128 stands for zero in the data rows.
Here is a table of points, one per row:
[ 73 143  77  97 121  86 157 112 112 167 160 146 137 177 175 155 188 103
 151 128 155 104 152 100 105 180  81 170 178 151 119  97 128 163 153 162
 127  75 101 171 143 161 108 143 153 127 142 137]
[116 132 119 133 115 167 167 155  96 105 100 108 151  75 127 112 107  71
 116  87  96 122 131  45 176 188  87  91 150 137 110 138 112 153  84 109
 165 128 156 101 144 114 144  86 143 180 175 103]
[185 154 105  41 137 109 134  83  93 117 167 151 118 132 153  78 121 140
 123 159  89 148 118 120 152 133 120 132 168 131  99 145  76 105 117 158
  81 151 110 103  92  63 176 149 172 127 103  83]
[181 153 145 204 179 144 109 163 135 168 116 112 144 126 160 132 128 124
 139 149  67 147 172 134 108  99 112 148 169 168 120 119 158 130 147  99
 118  87 113 109  62 135 164  75  83 130 132 140]
[139 109 145 133 107 189  78 138 174 186 166 172 182 163  65 134 109 171
  97 113 148  80 130 110 145 144 163 108 152 173  99 136 154 116 159 114
  92 152 112 146 143  95  70 111 203 129  84 129]
[161  77 169 130 102  81 130 169 141 116 160  99 116 114 103 106 131 153
 119 154 103 129  61 160 115 121  74 189 110 125 117 168 169 136 106 165
 130 162 103 128 115 147  91 139 135 100 207 121]
[187  66 116 122 194 108  95 118 107 121 144 112  91 154  74 195  81 168
 141 121 147 127 127 108 149 140 127 142  88 125 138 128 120 156  73 137
 118  67 162 174 119 173 132  76 140 108 106 106]
[154 144 100 107 124 147 109 166 141  86 157 124 168 169 130  96  80 109
 150 200 161 154 176 100  99 107  99 129 109 172 177 130 127 158 108 148
 187 147 111 126 203 127 163 138 123  84  99 150]
[ 83 146 154 137 146  80  98 109 118  90 129 179 126  72 141 114 138 145
 150 177 112 143 107 133 115 154 144 111 128 146 137  83 156 163 120 186
  79 136 151 121 112 133 128 144 120 239  69 165]
[ 79 142 130 158 101 132 148 189 126 156 188 183 101 159 146 117 111 146
 119  89 109 184  31 105 179 139 117 137  96 100  99 114  91 108  91  78
 150  86 106 104 109 112 122 164  90  81  94 108]
[114 162 130  89 134 152 132 121 175 131  75 154 113 189 170 142  99  84
 112 209 120 104 130 156  84 149  66  99 109  76 162  55 133 119  83 107
 112 138 144 117  86  87 113 108 152 112 143  72]
[120  65  74 106 130 160 144 113 134 107  98 170 137  88 131 113 123  91
 132  84 144 205 149 184 158  38 124 134 130 158  68  99 142  90 126 180
 133 108 131 169 155  85 102 120 107 156 136 141]
[ 92 121 113 129 198 154 141 143 145 151 139 150 132 134  96  90 117 165
  88 108 120  47 114 116 111  62 102  92 132 126 139 125  76 173 129 143
  83 121 173 125 120 120 179 193  86 148 146 138]
[ 84 146 133 150 139 119 127 157 158 146 144  34  94 126 112  81 172 118
 156 145 121 131 150 172 181 171 161 122 105 159 152  86 164 131 170 140
 127 133 195 122 142  83 155 113 138  87 127 130]
[118 126 136 130 103 134  65  87 111 107 129 113 116 122 135 191 141 199
 181  78  66 140 111  87 100 104 115 124  85 174 171 124 102  86 143 127
 112  90  99 118 181  76 141 109 109 133 177 125]
[133 119  97 132  44 165 149 158 110 115 188 154 136  53 120 149 165 153
  60 145 171  83 136 159 129 142 109 145  94 137 192 107 103 105 132 101
 106 142 106 150 103 125 145  73 104 160 106 148]
[135  84 119 180 135 164 152 111 127 105 111 147 134  91 139  99 130 109
 183 198 117  99 151 140 119 171 238 106 123 131 131 137  79 116  93 137
 115 123  77 118 128 124 108 114 116  84 168 157]
[159 157  85 151  97 122 133 105 127 156  43  77 147 149 129  44 100 132
 153 139 191 111  76  69  90 142 131 188 105 114  99 143 155 114 111  94
 107 139 171 175 148 112 148 139 120 170 103 138]
[155 107 126 165 125  55 122 118 133 156 123 145 138 147 112 120 141 103
 169  70 105  88 155 127 159 145  64  65 126  64 130 154 140  58 151 140
 139 121 131  58 130 155 116 141 135 114  98 218]
[154 177 160  99  93 162  75 143 160 146 115 123 122 115 197 162 144 190
 133 129 150 151 178 146 120 155 161 103 123  73  79 186 113 142 103 190
 148 104 150 134 132 155 136 146 111 169 144 114]
[ 81 159 135 182 143  79 150 107 125  83 156  79 149 136 170 130 129 159
 110  95 113 148 190 164 137  82 107 119 113 103  83 116  85 154 113  93
 104 136 135 158 137 141  64 100 151 112  89 112]
[ 71 110 146  94 115  65 122 123 145 150  88 147 127  78 144 118 132 107
 104 144 171 183 143  89 130 123 153  83 130 182 154 192 129 102 158  69
  94 129 166 153  94 157 148 124 124  65 132 125]
[ 88 169 103 133 164 118 117 133 156 101 130 121 142 122 118 132  81 133
 124  37 140 140  95 135 142 138 159 116 155  83 149 101 140  68 132 163
 146 183 103 156 106 210 159 107 154 106 186 164]
[127 104  99 119 100  64 144 119 147 127  87 162 136 146  82 163 149 114
 119 110 128 111 173 128 153 125 179 168 136 117  83  87 143 142 104 107
 141 173  98  87 144 136 176 149  83 134 126  56]
[133 103 130 101  95 118 176 113 129 151 152  82 139 156  60 108 142 115
 132  97  78 170 116 147  43  99 181 102 132 145 158 155 137 107 103 128
 181 128 184 121 110 140 101 125 144 155 129 152]
[ 95 112 176 180  66 130  76  96  76 115 147 101 126 214 104 125 101  83
 171 126 121 102 121 138 172  94 133 108 130 137 143 170 164 144 152 133
 151 142 108 194  54 110 139 148 114 168 159 108]
[142 148 169  49 135 155 149 147 160  78 130  50 160 115 106 179 192 101
 143 163 190 115  86  76 115  77 135 109 124 109  77 117 139  98 139 104
 115 105  94  83 107 138 122 134 132 103 114 135]
[112 123  85  66 145 136 129 146  81 176  86  84  97 154 146  97 111 162
 114 148 154 147 126 176 144 129 127  99 172 107 145 131 140 166 136  96
 119 152  47  83 178 142  57  99  78 164 118 111]
[157 170 158 130 138  88 127  82 137 159  62 137 126  91 119 141 100 104
  81 114 104 111  86 148 152  97 129 137  94 120 160 113 105 192 147 185
 190 108  86  87  91 119 123 116 163 102  98 133]
[145 111 114 160 153 150 110  71 151 103 152 156  94 109 138 149 145 116
 138 151 133 142  83 174  81 162 108  92 157 143  74 127  98 173 166  58
 173 159 137 152 166 136 166 127 122 128 128 149]
[114 156 171 101 157 185 167  73 115 128 121 130 129 101  79 140  98 100
  63 178 126 138 188 126 135 162 102 196 132  62 138 143 127 114 160 100
 122 102 130 154 176 116 127 174 115 112 126 165]
[179 108 150 146 128 164 116 151  99  90  96 162  87 134 171  52 180 141
 108 118 113 135 145 116 116 130 162 141 125 125 132  77 128 107 212 124
 143  97 157 127 141 204 124 148 148 113 140  83]
[136 109 136 173 155 121 169 171  77 162 179 136 121  77 138 191 127 121
 135 121 164  75 118  98  75 109 153 145 152  88 143 168 164 123 153 165
 133 145 126 127 160  65 105 149 146 124 105  51]
[150 143 148 124 135 150 135 160 130  98 113 152 115 161 160 196 141 122
 136  67 125 139 127 167 161 141 132 202 118 192 177 179 158 141  75 112
 108 184 178 102 119 159 100 172 137 127 141 182]
Along one direction, these points spread out more than along any other. How many in every 100 of the points above lie lower along it than each point below? Round to a whole number. More than half of the points above lie lower than the first one.
[136 109 136 173 155 121 169 171  77 162 179 136 121  77 138 191 127 121
 135 121 164  75 118  98  75 109 153 145 152  88 143 168 164 123 153 165
 133 145 126 127 160  65 105 149 146 124 105  51] ~ 47
[ 88 169 103 133 164 118 117 133 156 101 130 121 142 122 118 132  81 133
 124  37 140 140  95 135 142 138 159 116 155  83 149 101 140  68 132 163
 146 183 103 156 106 210 159 107 154 106 186 164] ~ 0
[135  84 119 180 135 164 152 111 127 105 111 147 134  91 139  99 130 109
 183 198 117  99 151 140 119 171 238 106 123 131 131 137  79 116  93 137
 115 123  77 118 128 124 108 114 116  84 168 157] ~ 68
[116 132 119 133 115 167 167 155  96 105 100 108 151  75 127 112 107  71
 116  87  96 122 131  45 176 188  87  91 150 137 110 138 112 153  84 109
 165 128 156 101 144 114 144  86 143 180 175 103] ~ 53
[154 144 100 107 124 147 109 166 141  86 157 124 168 169 130  96  80 109
 150 200 161 154 176 100  99 107  99 129 109 172 177 130 127 158 108 148
 187 147 111 126 203 127 163 138 123  84  99 150] ~ 85
[114 162 130  89 134 152 132 121 175 131  75 154 113 189 170 142  99  84
 112 209 120 104 130 156  84 149  66  99 109  76 162  55 133 119  83 107
 112 138 144 117  86  87 113 108 152 112 143  72] ~ 97
[185 154 105  41 137 109 134  83  93 117 167 151 118 132 153  78 121 140
 123 159  89 148 118 120 152 133 120 132 168 131  99 145  76 105 117 158
  81 151 110 103  92  63 176 149 172 127 103  83] ~ 91
[127 104  99 119 100  64 144 119 147 127  87 162 136 146  82 163 149 114
 119 110 128 111 173 128 153 125 179 168 136 117  83  87 143 142 104 107
 141 173  98  87 144 136 176 149  83 134 126  56] ~ 59
[ 81 159 135 182 143  79 150 107 125  83 156  79 149 136 170 130 129 159
 110  95 113 148 190 164 137  82 107 119 113 103  83 116  85 154 113  93
 104 136 135 158 137 141  64 100 151 112  89 112] ~ 29
